A single turn carries every row of the set below to another of its rows. Some are shown first; where does it send the rows asked next?
q248: [-31.3  -9.8   8.1   5.1   8.8  -2.2 -28.6  -3.3  -5.2   0.5   4.5 -24.2
  -0.7  16.8  -1.2  -2.8  28.4  -6.0  -5.1 -36.7]
q341: [-10.1 -10.7  13.4  -4.4  17.3   5.8 -19.6   6.2   1.3   4.1   0.6 -14.9
  -7.7   3.6  11.6  -6.7   1.1   7.9   4.1 -18.3]
q564: [-27.5   1.4  11.4   4.0   7.0 -10.9 -24.2  -8.9  -6.3   1.2  10.5 -19.9
   0.8  21.5   0.1   1.5  23.0  -0.3 -10.0 -37.8]
q296: [-27.5   2.5  10.5   6.0   9.2  -1.2 -25.5  -2.9  -3.2   2.5   6.9 -26.6
   2.3  22.6   0.6  -0.7  29.3   1.0  -1.9 -35.5]
q151: [-19.1  -1.4  -3.5  13.1   6.3   4.5 -16.6   3.5 -16.8  -6.4  19.5 -11.8
  22.0  -1.5   4.8  18.1  13.4  -0.5   3.1 -12.4]
q916: [-13.1   2.2   0.8  19.4  -5.2   5.8 -11.3   2.4  -5.2   2.5   9.1   3.7
  14.3  -1.7  -0.2   4.9  13.5   2.5  -4.8  -4.2]
q69: [-15.0  -6.9   0.9  15.0   5.7  11.7  -6.9   2.9  -9.1  -3.7   5.1  -3.6
  17.0  -5.0  -2.5   0.9  21.1  -5.2  -0.7  -1.0]
q626: [-10.7 -15.0  14.4  -6.4  19.6   3.2 -17.9   3.4  -0.8   1.6   1.2 -14.2
  -7.2   1.9  10.3  -7.5   1.1   4.1   2.4 -17.9]
q262: [-13.3  -0.8   0.0  19.4  -0.3  13.1 -10.4   6.3  -4.6   1.3   5.8  -2.2
  15.8  -2.4  -0.4   2.9  19.2   1.0   0.6  -1.9]
q765: [ -9.5  -8.5  14.2  -3.0  13.3   3.0 -20.8   5.0   1.5   5.6   2.5 -12.2
  -7.8   4.1  12.3  -5.6  -2.3  10.1   1.6 -19.4]
q825: [-13.5  -3.1   1.5  15.7  -1.9  -0.3  -7.9  -2.8  -9.6  -1.5   9.1   6.0
  14.5  -4.0  -1.5   5.0  12.2  -1.6 -10.3  -4.1]
q927: [-19.3  -1.1  -3.0  12.9   5.8   3.5 -16.6   2.6 -16.8  -5.8  20.7 -11.4
  22.1  -0.5   4.8  18.7  12.2  -0.1   2.1 -12.4]
q472: [-26.6   4.4  11.1   7.0   5.1  -5.6 -26.0  -5.0  -3.4   4.3   9.2 -22.1
   0.8  23.3   1.0   1.0  25.0   2.7  -6.0 -37.7]
q631: [-28.5  -2.2  11.3   3.0  13.7  -4.0 -22.8  -6.1  -6.3  -1.2   6.8 -26.8
   2.1  20.2  -1.3  -1.0  30.3  -3.8  -3.8 -35.4]
q334: [-31.2 -10.2   8.9   3.9   7.5  -7.9 -27.1  -6.4  -7.1  -0.1   6.0 -20.8
  -2.0  16.6  -1.5  -1.8  25.9  -6.1  -9.3 -37.5]
q751: [-14.0  -6.1   5.7  11.2   6.0   1.5  -5.2  -1.0  -6.8   8.4  -3.2  -5.2
  11.4  -0.1  -3.2 -15.6   5.8  16.0  14.8 -15.5]
q681: [-20.1  -1.3  -2.7  12.5   6.0   2.4 -16.7   2.0 -16.9  -7.0  19.9 -11.1
  21.3  -1.3   5.1  18.6  11.5  -1.4   1.0 -13.1]
q338: [-19.9  -2.4  -3.0  12.3   7.5   2.8 -16.0   2.2 -17.3  -7.5  19.9 -11.0
  21.5  -1.7   3.8  18.6  11.9  -1.5   1.1 -13.1]
q767: [-13.6  -4.8   6.0  11.5   2.4  -4.0  -5.1  -3.8  -8.3   9.2  -0.8  -0.9
  10.4   0.6  -2.6 -13.5   1.2  17.0  10.0 -17.2]
q383: [ -9.2 -10.9  14.5  -5.3  13.6  -1.7 -19.8   1.9  -0.3   3.8   3.9  -9.6
  -8.1   3.3  12.1  -4.8  -4.3   8.3  -1.6 -20.0]
q485: [-30.4  -6.6   8.7   6.2   3.1  -8.9 -29.1  -5.3  -5.4   3.0   7.6 -17.8
  -2.6  18.1   0.3  -0.1  22.4  -2.8 -10.6 -38.7]
q492: [-19.9  -1.9  -2.7  12.8   7.5   4.4 -16.8   2.4 -17.4  -7.2  19.5 -12.4
  22.1  -1.5   4.1  18.4  13.1  -2.1   2.3 -12.2]
q789: [-14.1  -9.3   7.3   8.7   5.5  -7.5  -3.4  -6.8 -11.2   6.2  -1.5   0.2
  10.9  -1.0  -3.6 -14.2   0.6  13.2   7.1 -17.3]
q669: [-29.9  -3.9   7.8   8.3   1.9  -4.8 -31.7  -2.2  -2.7   4.9   6.8 -20.2
  -3.2  19.2   0.9  -0.9  24.2  -0.1  -6.7 -38.6]
q837: [-15.2 -10.3   5.8   8.7  10.2   1.4  -3.2  -2.5  -9.9   4.6  -4.3  -6.4
  12.1  -1.5  -5.0 -16.8   7.4  11.5  14.4 -14.7]
q60: [-30.5  -5.4   7.3   7.2   4.9  -0.6 -30.4  -0.9  -2.8   3.8   5.3 -23.8
  -1.5  18.8   0.3  -2.5  28.8  -1.5  -3.4 -37.0]
q570: [-15.5  -9.2   2.0  12.7   5.3   3.4  -5.3  -2.6 -11.9  -4.6   6.4   1.5
  15.6  -5.8  -3.5   2.3  16.7  -7.1  -7.4  -2.1]
q446: [-10.6 -13.7  14.6  -6.9  17.9  -1.4 -16.8   1.4  -1.7   1.9   2.1 -11.6
  -7.6   2.2  11.2  -6.3  -2.9   4.4  -2.0 -18.7]
q517: [-29.3  -3.0  11.8   2.0  12.1  -9.0 -21.7  -9.6  -7.6  -2.1   8.0 -22.8
   1.7  20.1  -1.4  -0.4  26.9  -4.4  -8.8 -36.1]
q167: [-15.7 -12.0   7.2   7.1   9.7  -4.4  -1.6  -6.6 -12.5   4.0  -2.9  -3.5
  11.3  -2.3  -5.1 -15.7   5.1  10.2   9.7 -15.4]

q341 moves to q765
q767 moves to q789
q681 moves to q338
And these:
q472 moves to q564
q825 moves to q570
q60 moves to q669

A single turn carries every row of the set below to another of its rows. Some are shown first; where does it send the rows asked next?
q313: [ 14.1   4.1  16.4   1.2   2.2  -3.0   4.4  13.3   1.7  14.2  -2.4   7.4
  -4.3   3.4   1.0  -1.7   3.0   0.7  -2.9  -9.7  -5.3 -12.3  16.4  20.6
  -5.3]
q885: [  3.6  -6.2   7.0  -2.8   2.8   1.4  -7.4 -12.0  -4.6 -10.0  -8.8   8.7
 -16.4   1.7  -7.3 -16.5  -5.6   8.8  13.1  -8.0  -2.2   8.9  -8.3   4.5
 -10.4]
q348: [ 13.1 -11.4   1.6  23.1   4.8   4.2 -12.9   1.8 -11.3   6.8  -1.5   8.8
 -14.8 -10.1  -9.6 -11.0  -4.1  -4.3   6.5  -5.6  -3.7   5.7  -6.5  20.5
  -4.3]
q588: [ -9.0  -3.8   4.2  -9.4  -3.5  -8.0 -20.4   4.7  -2.9  11.1  22.2   4.7
  -1.6  -9.2  -6.9  -0.5  -0.5  21.0   1.3  -5.7   5.9 -12.7  -3.7  -6.2
 -10.3]
q428: [ 16.4 -15.0   0.0  17.0  11.6   7.9 -16.0   5.5 -10.8   4.8  -2.1   3.0
 -11.3  -9.7  -6.7  -9.5  -1.6  -4.0   3.1   2.0  -3.8  10.0  -6.7  12.3
  -2.7]
q561: [ -9.5  -4.7   4.2 -11.7  -2.3  -9.2 -18.1   5.3  -4.8   7.9  19.5   2.2
  -3.2  -8.9  -8.1  -4.9  -3.0  18.5   3.6   0.9  -4.6  -7.5  -3.3 -10.3
 -11.4]
q896: [ 14.1  -7.3  -2.3   8.0  18.8   6.9 -16.2  21.7  -4.8  -0.6  -5.4   7.1
 -16.5   1.7  -6.8 -15.4  -4.6   3.9   5.7 -12.2   1.8  -8.2 -13.8   8.2
 -10.5]
q43: [ 14.7  -2.2  -1.4  10.1  11.5   1.1 -12.1  17.0  -4.6  -4.0  -4.2  10.5
 -15.3   3.6  -5.8 -12.3  -8.1   9.4   7.6 -19.7   5.0 -11.7 -15.1   9.8
 -14.4]
q580: [ -4.4  -1.9  13.7  -6.7  -7.7  -1.4  -0.6  17.2  -0.6  22.0  14.5  10.0
  -7.2  -8.0 -14.4  -6.8   0.9   1.3  11.3   3.0 -12.4  -0.9   4.1  11.3
   1.2]
q394: [ -7.1  -1.0  -0.3  11.3   7.8  -4.7  -2.8  12.6   2.2   7.7   5.2   6.9
   0.0  17.2  -4.2   8.0  -3.0  -1.7 -17.1  -7.3  11.6  -9.9  11.2   8.7
  -7.2]
q271: [  4.4 -13.9  -0.1   4.8  -0.5  14.1 -20.4  18.8  -5.8  -6.3  -5.9   4.9
  -8.3   3.3 -12.2  -1.2  -4.0  -3.9  16.1 -15.4   7.5   7.7  -3.5   1.7
 -13.4]
q539: [-21.6  -0.6  -5.6   3.1   8.1  -1.2 -22.9 -10.7  -8.5  10.2   4.7   4.0
  -2.7   4.9   1.7   1.0   2.9   2.0   2.9  -9.0   7.6  -9.7   3.9  -1.3
 -14.8]
q505: [ -9.6  -2.8  14.1  -7.3  -5.3  -3.5  -0.6  14.8   4.2  24.1  16.2   9.7
  -5.3  -5.9 -14.0  -7.2   0.5   1.3   7.4   6.4  -6.5  -1.3   2.9  12.1
   0.5]
q983: [-10.7  -6.5   8.7 -11.7  -2.6 -10.4 -17.5   4.6  -0.5   8.1  19.8   2.1
   0.6  -7.9  -5.9  -4.3  -2.3  18.0  -1.0   0.2   1.8  -7.8   1.5  -8.2
 -13.3]
q553: [ -9.5  -6.7  13.6  -8.3 -10.7  -0.9  -1.7  12.6   1.3  20.1  18.8  11.0
  -9.5  -5.7 -16.9  -2.3   2.6   6.4   9.5  -0.3  -6.4  -2.8   2.6  12.0
   3.2]
q508: [ 16.6   2.6  -1.2  -0.7  10.3   7.3  -5.9   8.8  -5.1   0.8  -3.5   5.3
  -1.5  -3.4  -6.4  -9.1  -6.6   3.1  11.0   5.3   6.1  18.4 -13.2  -0.8
  -5.4]
q706: [ 10.5  -0.3  18.5  -0.3   3.6  -3.6   2.6  12.7   3.7  17.5   2.4   8.0
   0.3   0.0   4.7  -1.8   5.9   3.2  -1.8  -6.4  -0.5 -13.6  16.5  21.1
  -7.0]
q936: [ -2.1   4.7   1.3  12.3   3.7  -2.9  -1.0   7.4   0.1   9.2   4.9   9.0
   1.9  11.9  -6.8   8.7  -2.1  -1.0 -18.6  -9.5  14.8  -4.6  13.7   8.7
  -2.2]
q170: [ -4.2   5.5  -4.0  13.5   6.7  -3.2  -4.3  10.9  -1.2   7.0  -0.6   6.7
  -0.4  17.8  -3.9   9.3  -4.5  -4.6 -14.2  -9.2  11.6  -8.5  10.7   7.1
  -7.2]
q966: [ 17.3   6.7  -1.0   5.8   4.4   1.3  -2.4   9.5  -8.3   0.8   3.6  10.8
  -0.3  -7.9  -9.8 -11.5 -11.2   7.1   9.4  -0.1   6.1  16.4 -13.5   0.6
  -6.7]
q616: [-25.3  -2.4  -1.4   1.5  10.0  -0.5 -19.1  -6.7  -4.1  12.2   6.7   6.7
  -0.2   5.0   1.7  -1.5   4.8   0.9   2.9  -9.6  11.8 -10.6   6.7   2.0
 -14.3]
q49: [  5.1 -10.7   7.1  -7.0   3.9   6.7 -12.8  -3.0   0.0  -9.6 -13.7   2.7
 -17.0   6.1  -8.0 -11.9  -4.8   3.4  11.3  -4.7  -0.8  10.6  -6.9   1.9
  -8.6]
q826: [  9.8   4.6  19.2  -5.2   2.0  -2.1   7.9   8.5   2.8  14.8   2.7  11.7
  -2.3   1.6  -0.8  -2.2   6.6   6.5  -0.5 -11.1   0.3 -11.2  15.7  18.9
  -2.1]
q191: [  0.1 -11.8  -2.8  10.3  -7.1   9.6 -14.4  11.7  -8.5  -8.2  -1.1  10.6
  -6.7   5.4 -14.5   1.4  -7.4  -1.6  18.5 -17.4   8.4  10.1  -5.9   3.8
 -14.2]
q309: [-20.0   1.7  -3.2   5.5   9.0  -1.7 -20.5 -11.6  -4.7  15.5   6.6   7.4
  -4.5   2.1  -1.0  -0.6   3.9   3.5  -3.6 -10.8  13.9 -13.0   3.6   5.1
  -8.7]

q508 moves to q271
q505 moves to q616
q826 moves to q588
And these:
q561 moves to q170
q43 moves to q966

